In the data rows, 128 means zero.
Each group is a shell around one shared centre, and the shells sit inside each other. There are 2 groups. The rows also spread widely along one direction, which tells nothing about the groups. The first row asked about is in group 0, and each new group gets the next number.
Each row in order, then its group:
[ 86 186 104 121 140  90 123 155 120 147 120 180] 0
[180  33 167 146  77 215 107  79 133 106 168  48] 0
[167  54 161 104  68 202 128  55 127 108 142  74] 1
[108 176 149  85 162  79 203 123 120 134  68 181] 1
[ 82 180  94 129 143  93 124 148 128 143 117 167] 0
[112 142 117 124 112 131 120 133 128 142 131 141] 0
[120 137 120 135 110 137 113 124 127 135 140 138] 0
[ 75 219 120  62 161  59 214 129 114 152  54 222] 1
[219   0 180 142  25 255  73  42 115  94 200   8] 1
[ 76 224 101  97 160  53 169 155 120 157  76 216] 0
[118 144 115 132 126 123 112 141 130 133 135 141] 0
[205   0 180 149  65 230 101  64 127  86 188  17] 0
[155 100 170 121 143 129 177 109 130 111 101 102] 1
[105 153 117 113 132 119 116 126 126 140 116 156] 0
[133 116 139 120 113 139 133 119 131 122 126 122] 0
[174  48 144 140  80 193 100  93 123 114 169  66] 0
[112 153 105 121 135 114 120 129 127 141 121 146] 0
[ 97 179 105 122 129  95 121 144 130 154 117 173] 0
[176  49 147 156  89 197  81 106 125 104 177  50] 0
[135  84 109 149  74 195  54 109 123 134 184  95] 1
[164  59 155 149 102 170 113 112 133 110 151  76] 0
[ 57 253  80  91 169  39 165 161 125 171  74 238] 0
[108 162 123 113 133 119 136 126 129 131 112 155] 0
[152 117 164 119 150 126 177 119 131 113  94 117] 1
[160  78 136 143  92 170  97 106 131 116 157  82] 0
[172  55 132 188 108 179  62 137 136 100 187  50] 1
[146  95 163  94  91 169 155  75 117 118 114 102] 1
[149  84 104 178  99 171  51 140 129 121 193  87] 1
[111 149 108 138 136 120 117 145 125 131 129 149] 0
[109 158 119 120 143 102 146 140 131 126 108 152] 0
[ 67 237  49 147 171  53  99 205 127 167 125 204] 1
[144 105 139 134 125 143 134 118 130 126 132 108] 0
[144 100 136 140 122 148 108 119 132 117 146 100] 0
[148  86 166  90  81 176 146  75 118 114 125 101] 1
[199  24 149 189 114 196  58 127 137 103 198  27] 1
[116 140 111 130 127 123 109 128 124 130 134 142] 0
[ 66 222  79 116 159  67 136 165 124 155  98 213] 0
[159  86 149 167 143 138 124 143 137 108 150  78] 1
[116 151 107 126 141 110 121 146 129 140 129 151] 0
[130 136 157  99 150 103 194 117 127 125  85 140] 1
[156  79 152 127 106 162 128 101 129 116 138  91] 0
[112 162 102 150 169  95 116 184 131 129 131 151] 1
[131 123 113 132 121 130 110 131 132 131 140 126] 0
[136 116 141 135 125 135 127 121 131 119 126 113] 0
[132 138 144 139 170 100 150 154 138 124 114 129] 1
[135 135 116 151 156 108 119 169 135 124 141 121] 1
[116 121 105 126  81 161  81 100 121 138 154 131] 1
[123 115  92 166 101 155  44 140 127 133 174 110] 1
[109 154  99 132 143 114 115 139 124 137 128 157] 0
[159  77 187 104 112 158 173  80 123 118 112 104] 1
[130 143 156 104 158  93 185 134 133 126  85 138] 1
[135 112 173 111 149 125 187 113 128 110 103 122] 1
[134 123 109 159 152 120 103 164 136 125 149 114] 1
[113 163 113 123 141 102 141 144 132 141 112 150] 0
[125 130  86 153 107 158  53 132 125 140 174 120] 1
[138 115 132 154 156 121 117 160 135 116 134  98] 1
[ 98 187 146  91 168  64 209 136 128 133  71 177] 1
[123 145 138 139 170  90 145 163 135 123 108 134] 1
[ 79 214 101  98 154  68 156 143 121 157  90 205] 0
[108 172 107 120 145  94 140 142 127 141 113 166] 0
[124 158 138 127 179  87 175 151 133 118  90 148] 1
[115 151 119 119 143 102 143 139 127 133 121 143] 0
[ 93 201 136 100 180  53 196 157 122 138  67 179] 1
[127 127 124 137 130 124 124 140 134 123 140 133] 0
[162  77 145 131 113 155 123 106 131 116 139  87] 0
[122 145 108 132 133 115 115 143 134 141 138 136] 0
[144  97 134 139 117 148 109 126 127 121 144  96] 0
[109 156 130 113 137 104 143 132 128 135 115 151] 0
[ 90 176 117  83 112 105 167 101 125 149  92 187] 1
